Each row is where one point has got to under a steady rotation. How many ticks took it there?
The counts run from 0 to 560.
[ 99 162 147 143 113 101 170 157 143 178  59 110  88 143 143  90 128  76
 127 124 108 140 166 123 150 136  75 112 142 138 111 155 134 112 142 116
 144]
176
[180 128 124 161 126 148 166 148 145 142  85 108 118 142  88 146 101 130
 100 181 127 123 126 145 163 117 172 108 141  90  90 145 153 156 136 137
 172]
276
[158 166 154 175 148  95 135 137 147 176  88 147 104 109 138 149 115 101
 127 126 129 132 131 151 138 111  87 125 149 106  71 175 145 137 102 125
 143]
450
[116 132 128 154 124 172 125 139 133  71 127 147 172 150  79 151 167 116
 123 171 104 100 101 160 112 128 132 136 101 145 155 141 170 158 130 167
 126]
302
[141 123 148 167  98 115 156 127 130  83 106 139 167 178  97 170 143 116
 112 161  86 141  93 164 109 142 148 171 108 112 160 114 167 129 131 156
 125]
310
[107 117 158 122 114  78 112 143 122 128  88 154  75 142 132 134 149 131
 111 143 177 170 149  82  95 190 115 135 136 112 128 151  93  85 137 111
 115]
153
[174 131 157 122 100 121 156 148 166 131 131  86 148 138 102 164 182  96
  89 181 122 114 123 111 115 150 168 176 139 132 170 127 139 137 138 137
 151]
549
[155 195 127 105 117 147  96 112 135 162 116 104 124 152 156 135 161  66
 135 115 140 114 158 115 138  75 154  76  98 106 125 106 131 131 118 156
 176]
204
[144 158 136 159 164 106 136 127 142 120  79 135 132 182  98 155 146 133
 143 155 108 121 111 151 170 134 145  97 140  65 140 150 108 186 112 139
 142]
473
[158 121 110 141 157 129 148 149 141 135 109  93 126 138  87 149 123  90
 108 166 119 102 101 125 168 109 197 131 133 117 142 127 156 194 118 138
 124]
271
[168 194 125 150 112 102 118 158 125 146 159 137 136 119 156 142 185 101
 125  84 157 115 126 157  93  96 110 107  81 120 117 127 131 115 105 136
  97]
216
[ 79 190 129  96 126 139 111 134 130 175  69 116  78 131 109  87 122 107
 132 116 129 144 164  90 120 125  85 149 119 137 137 132 140 111 154 152
 119]
169
[ 60 138 133 131 165 161 110 135 148 153  70 146  89 153 120 101 125 130
 128 152 118 166 158  72 141 138 104 145 142 127 111 163 120 107 157 166
 125]
164
[108  97 121 167 150  95 131 171 123 121 119 175  97 105 149 151 156 106
 113 114 130 132 128  83 140 121 140 141  91 125  94 148 104 141 102 124
  66]
426
[159  92 138 171 111  81 147 132 140 144 120 157 123 143 105 148 107  90
  91 165 108 163 115 139 162 149 153 164 126 128  87 110 188 110 124 153
 115]
519
[119 143 113 124 124 163  70 132 124  89 138 129 157 142  89 127 166 110
 120 163 188 101 118 167  97 135 135  88 122 150 154 127 186 163 140 142
 126]
297
[133 160 122 130 103 107 125 137 107 132  94  92  83 131  97 140  77 136
 117 155 195 152 119 149  96 173 152 156 124  96 102 141 148 120 168 119
 103]
80
[ 68 141 109 137 133 179 119 135  98  99  92 130 106 131  96  84 103 118
 120 173 172 121 140 156 144 150 120 108 132 146 117 155 176 150 151 145
 138]
95
[165 168 146 158 171  92 138 128 155 181 116 128 121 109 127 159 126  84
 122 125 105 123 120 141 137  83 113 168 128 125  80 170 162 143 104 138
 114]
449
[185 164 147 157 103 114 102 109 129 165 143 133 133 134 105 178  88  70
 109 127 152 134 111 158  81  97 145 136 104 134 135 106 146 153 116 139
 162]
42
[ 67 122 115 158 129 178 141 136 119  87  75 135 117 131 102 119 124 112
 129 171 108 124 133 158 167 157 124 144 130 138 113 159 183 157 144 161
 127]
98
[168 168 150 172 108 149  83 132 120 166 169 147 117 111 110 142 100 124
 105 126 195 145 125 180  81 146 108 132 127 131 114 135 107 155 119 139
 147]
49
[144 122 137 192 126 101 103 177 126 122 108 193 127 156 150 151 178 117
 128 111 157 127 125 135 110 141 111  71 112 108 112 154  92 130 101 115
 110]
222
[109 159 155 135 128 202 138 122 145 132  53 131 114 132 144 116 158 114
 120 130 121 133 169 133 134 136  85 129 147 139 132 167 158 110 155 154
 188]
373
[131 126 140 124  93 138 174 153 133 133 117  87 114  81 121 147 143  97
  80 156 127 132 142  89 121 143 167 201  99 147 131 132 139 117 139 139
 113]
348
[124 174 127 143 193  95 130 150 156 153 175 128 137  84 102 150 174 104
 112 149 162 106 116 141 119 106 119 123 114 151 128 165 121 187 112 113
 106]
460
[114 102 120 118 177 125 115 118 143 127  95 124 115 107 162 168 162 100
  97 145 150 161 137  88 139 142 179 175 147 160 120 151 168 105 141 117
 110]
360
[100 159 115 131 139 114 160 132 138 158 120 145  77  92 152 119 181 103
  91 136 160 158 159 137 161 135 121  78 106 130 128 123  98 126 140 103
 146]
188
[102 115 146 165 119 130 144 100 134 110 158 149 137 126 159 169 144 112
  78 186 132 163 124 149 158 150 176 154 114 135  92 145 137  99 136 140
 165]
117
[129 154 165 123  70 122 139 156 135 114 138 114 143 105 125 142 186 109
 116 141 106 109 139  95  86 148 125 200  84 124 147 144 117 103 119 163
 119]
143
[181 173 104 135 121 122 116 139 122 138 132 111 116 112 106 147 135 132
 102 143 203 136 121 194 114 146 157 108 129 113  93 132 184 117 150 125
 131]
285
[136 105 131 152 141 102 102 116 152 155 185 141 141 114 111 153 121  77
  89 166 143 164 110 129 135 144 163 164 129 176  97 115 175 122 125 143
 100]
526
[ 96 130 103 143 189 114 163 125 147 135 133 143 102 107 155 144 206  99
  93 129 112 160 136 115 180 102 161 119 102 137 131 139 115 134 130 120
 110]
190
[124 143 138 144  79 168 117 131 106  81 102 140 145 149  69 126 150 125
 125 161 149 118 125 186 108 151 113 103 108 118 161 119 161 148 141 158
 166]
304
[115 141 119 187 152 129 138 180 131 176 133 151  94 115  81  92  97 136
 102 146 165 147 127 150 156 146 111 110 149 130  98 148 109 181 126 132
 103]
257
[ 95 196 134 101 109 104 137 138 134 180  67 101  88 125 128  85 128  74
 140 113 119 131 156 110 129 121  93 145 127 143 138 131 155 118 145 144
 121]
173
[135 161 151 178 164 103 125 149 154 160 142 158 108 117 122 135 146 113
 110 155 161 127 132 157 137 128  85  86 149 132  96 194 119 162 116 108
 149]
458
[147 100 129 162 104 101 158 139 142 127 108 153 132 137  85 152 113 107
 104 170  83 152  99 139 158 137 154 160 108 121  98  98 185 120 117 178
 118]
515
[ 96 180 130 117 116  85 175 161 139 178 127 100 102 102 142 104 163  62
  97 126 144 126 146 114 130 117 118 106 103 157 135 135 124 121 147 102
 132]
181
[ 98 123 134 124 168 192 106 109 154 117  85 116 129 134 145 149 162 112
 102 154 114 129 147  94 126 102 142 159 146 158 123 178 171 118 150 148
 144]
368
[166 110 163 142  93 160 130 143 164 142  74 120 137 142 101 109 156 107
 117 156 131 119 152 141 159 187 118 144 175 125 156 133 144 163 111 155
 168]
543
[155 143 106 103 129 126 131 138 131 139  96  89 111 110  58 134 121  82
 122 150 155  97 130 125 155 125 168 111 120 117 146  97 151 200 120 138
 135]
270
[ 94 101 107 147 133 123 114 170 117  86 134 141 150 162  76 122 139 100
 140 165 108  95 101 113 140 122 148 112 105 133 127 112 170 170 113 162
  73]
503
